[[2.77, 0.38, -6.41, 2.48, 6.85, 4.71, 2.82], [-1.01, -5.01, 3.31, -3.34, -6.29, -5.47, 3.43], [7.24, 5.62, -7.07, 6.92, -3.64, -5.48, -3.79]]
-3.34
[3.56, 2.45, 6.99, -0.77, -3.46]
6.99
[0.59, 1.67, -0.60, -6.58, -1.27]
-0.60
[0.95, -0.84, -5.52, 4.52, 8.01, -4.45, 4.17]
4.52
[-1.42, 7.40, -6.31, 1.74, 4.60]
-6.31
[-0.12, -6.30, -3.48, -4.71, -6.00]
-3.48
[2.59, -6.12, 5.77, -5.92, -7.74]
5.77
---
[[ 1.96  2.29  1.48  1.84  1.71  5.04  1.33  1.12  4.12 -1.51  2.25  0.74
  -2.25]
 [ 2.54  2.90  2.00  2.42  2.24  6.44  1.84  1.47  5.47 -2.18  2.33  1.37
  -3.10]
 [-1.92 -1.76 -0.91 -1.12 -1.39 -1.83  3.54 -0.96  0.04 -0.83 -0.91  1.22
   2.20]
 [-1.43 -1.16 -0.50 -0.74 -0.80 -1.19  2.99 -0.69  0.86 -1.07 -0.02  0.24
   2.47]
 [-2.04 -1.52 -1.40 -1.23 -1.69 -0.82  4.13 -1.01 -0.50  0.56  0.94  1.09
   1.71]
 [ 2.01  2.34  1.68  1.90  1.92  4.91  1.26  1.17  4.69 -2.09  2.28  0.15
  -1.65]
 [ 0.46  1.08 -0.25  0.82 -0.07  3.67  2.36  0.29 -0.32  3.09  0.85  4.87
  -4.50]
 [-0.79 -0.65  0.26 -0.30  0.15 -1.50  1.39 -0.31  1.81 -1.73 -0.50 -1.02
   2.96]
 [-1.25 -0.96 -0.46 -0.64 -0.69 -0.91  2.68 -0.60  0.80 -0.85  0.29  0.06
   2.22]
 [-1.38  0.07 -1.28 -0.74 -0.76  0.37  2.07 -0.58 -0.83  4.07  5.03 -1.44
   1.86]
 [-1.45 -1.54 -0.96 -0.86 -1.48 -1.66  2.04 -0.75 -1.98  1.15 -2.87  3.93
  -1.15]
 [ 0.69  1.69  0.17  0.82  0.76  3.23  0.84  0.50  1.16  2.54  3.98 -0.11
  -1.23]] gives 1.48

[[ 0.00 -1.90  0.17  0.20  2.74  1.98  1.81 -0.84  1.20  1.43  1.00 -0.05
  -0.03]
 [-0.86  1.84  0.82 -1.92 -7.78 -2.68 -3.01  2.78 -0.39 -2.73 -4.92  0.56
  -1.72]
 [ 0.19  1.58  0.28 -1.41 -3.89 -2.52 -1.84  0.60 -1.05 -1.52 -1.67 -0.17
  -0.48]
 [-0.01  0.83  0.71 -0.71 -4.46 -1.87 -2.52  1.67 -0.03 -0.95 -3.02  0.88
  -0.68]
 [ 0.24  2.23  0.77 -2.40 -5.24 -2.69 -1.97  0.66 -1.30 -1.46 -1.70 -0.74
  -0.81]] gives 0.17

[[ 2.09  1.96  5.28  0.43  3.77 -5.63 -1.53 -1.71  2.02  0.18  2.61  1.40
  -2.12]
 [-1.50 -1.07 -0.60  6.80  5.21 -0.69 -1.32  2.03 -0.87  4.40  0.17 -2.30
  -5.78]
 [-0.81  1.89  2.24 -2.66  1.87  1.99 -1.19 -1.17 -0.55 -1.29  3.67  2.41
   1.58]
 [-0.39  1.58 -2.18  1.31 -1.19  2.91  1.17  1.08  1.70 -0.52 -1.20  2.85
   1.17]
 [ 5.69  0.97 -1.31  0.05 -3.57  1.68  3.01 -1.88  1.60  4.62 -3.98  2.97
   2.49]
 [ 1.69 -1.69 -2.49  2.17 -0.93 -2.66 -1.99 -0.27 -1.82  2.47  0.27 -4.61
   1.53]
 [-1.06  0.80  1.17  1.39  3.84  0.85 -0.94 -0.09 -0.19  1.03  1.76  1.13
  -1.48]
 [ 4.04  1.83  0.13 -1.48 -1.83  2.54  1.81 -2.39  1.73  2.54 -0.81  3.07
   2.83]
 [-4.02  2.09 -3.95  5.38  1.54  2.58 -0.81  3.27  1.28 -1.78  0.90  1.37
  -0.32]
 [-2.56 -4.63  3.03 -5.75  1.79  4.64  1.93 -0.52 -4.40 -0.33 -2.17 -0.33
  -3.98]] gives 5.28

[[-2.91  5.67 -4.64  2.78 -2.81 -3.06  0.96 -2.74 -2.07]
 [-2.23  5.64 -6.44  0.81 -3.14 -3.89  1.95 -1.53  2.44]
 [-0.59  0.60 -2.40 -1.96  1.44 -0.96  0.14  2.15  4.64]
 [-6.28  3.16  3.69  2.36  0.99  1.26 -1.13 -2.99 -5.58]
 [-5.95  2.51  2.34 -2.16  2.83  1.50 -0.53  0.19  1.83]] gives -4.64

[[-1.91 -1.71  0.85  3.58  5.95 -3.45 -1.21  4.30  0.09  5.21  1.40]
 [ 0.37 -1.05 -0.60 -4.34  0.84 -2.20 -1.22 -4.16  4.75 -3.97 -3.17]
 [ 2.27  1.34  1.00  0.70  4.12  1.41  0.93 -0.71  4.62  0.47 -2.17]
 [-3.57 -3.59 -3.02 -3.87 -0.79 -2.31 -3.21 -0.51 -0.40 -0.62 -2.51]
 [ 0.72 -0.65  0.73 -3.70 -0.58 -1.87 -0.72 -2.89  2.34 -3.29 -2.14]
 [-3.07 -1.94 -3.23  4.79 -3.75 -0.54 -1.64 -2.95 -4.79  0.57 -0.78]
 [ 2.42  1.70  2.34 -5.96 -2.73  1.12  1.47  4.04  2.46 -0.82  1.55]
 [-2.38 -1.44 -0.38 -2.33 -3.67 -1.11 -0.94  6.29 -4.49  2.56  3.20]
 [ 5.19  4.36  6.43  0.85  1.93  2.05  3.92  3.08  2.32  0.53  3.16]] gives 0.85

[[ 1.72  2.57 -5.71  2.51 -0.87  1.43  2.39 -2.34 -0.29  1.30  1.09  6.63
  -1.82 -4.30  0.40]
 [ 2.71 -1.11  1.99 -0.32 -1.06 -0.34 -2.52  2.42 -0.74  0.49 -0.15 -2.38
  -0.62  3.45 -0.12]
 [-1.43 -0.20 -1.97  0.82 -1.73 -2.98  4.62 -0.64 -1.00 -1.13 -0.32  0.67
   2.29 -2.59  0.05]
 [-3.93  2.56  0.84 -1.64  5.36  0.69  0.26  0.54  0.02 -2.43  2.36  0.28
   0.74  2.27  3.20]
 [ 1.13  3.49 -6.17  2.28  0.51  2.37  1.53 -3.54 -0.78  0.93  0.36  4.96
  -2.97 -3.33 -0.40]
 [ 0.86  0.84 -1.12 -1.22 -0.77  1.11 -1.56  0.65 -3.36 -0.63 -3.77  0.51
  -0.85  3.19  1.06]
 [-1.66  1.83  0.61 -1.63  2.94  1.43  1.33 -0.18 -0.49 -1.19  1.29  1.17
  -1.72 -0.40  1.85]] gives -5.71

[[-5.09  2.43 -1.68 -0.32  5.73  1.10 -3.20  2.05 -3.88 -1.09 -2.64 -4.53
  -1.20  6.02 -5.81]
 [-2.93  5.44 -3.54  2.71 -4.43  0.63  1.15 -1.28  1.82  2.22  3.39  0.78
  -0.48 -4.10 -1.68]
 [-4.40  4.83 -2.94  2.13 -5.52  4.93 -4.57  6.08 -0.42 -3.85 -4.00  0.24
   5.09 -1.57 -1.78]
 [-3.02  5.43  3.80  2.67  0.55  5.88 -1.43  1.14 -2.67 -6.02  6.06 -0.19
   0.51  5.14  5.19]
 [-6.08  4.70  1.45 -3.12 -4.65  0.03  4.45  1.79 -2.88 -2.35 -5.05 -5.96
   0.22  1.32  3.06]
 [-3.42  0.00  5.53 -5.75 -0.62 -2.73 -3.99 -5.89  2.74 -3.82  2.28 -4.78
  -2.31 -2.52 -0.67]
 [ 5.09  0.38  4.41 -1.48  2.06  1.58 -6.00  0.42  4.86 -3.40  2.91 -3.89
   0.95 -1.72  3.41]
 [-1.09 -0.21 -3.06  0.79 -1.95 -4.30 -0.86 -3.71  5.03 -1.16 -2.02 -0.50
  -3.24 -0.90 -5.98]
 [ 2.02  4.31 -3.78 -0.35  1.34 -0.35 -5.49  3.04 -4.93 -1.02  3.51  0.54
   3.06  3.65 -3.13]] gives -1.68
---
102.717,200.353,-46.913,99.081,64.747,86.888
101.296,163.017,-41.908,126.907,-52.462,-106.283
40.284,-189.679,-99.581,129.401,42.014,47.960
Answer: 101.296

0.19,-0.16,0.16,0.18,0.19
-0.03,0.05,-0.05,-0.04,-0.04
Answer: 0.19

22.7,24.3,45.6,19.8,37.2,39.5
-25.7,67.5,97.8,-37.1,44.8,85.2
204.0,-107.1,-188.2,228.0,-18.8,-161.8
Answer: -25.7

0.3,0.7,-0.4,0.3,0.4,1.3,-1.2
0.7,0.0,-0.7,0.5,-0.8,-1.9,-2.0
Answer: 0.3

-2.052,-0.148,-1.785,-1.730,0.816
-0.604,-0.876,-0.220,0.809,2.208
-1.328,1.035,0.221,0.332,0.642
Answer: -0.604

3.1,-4.2,-8.5,-15.7,-10.7,8.1,-10.8
13.0,0.2,18.0,-3.5,3.1,6.5,-4.4
Answer: 3.1

193.392,-18.360,-28.396,-56.436,225.897
-211.694,40.817,6.208,69.158,-193.055
63.680,10.154,5.353,-18.997,66.216
Answer: -211.694
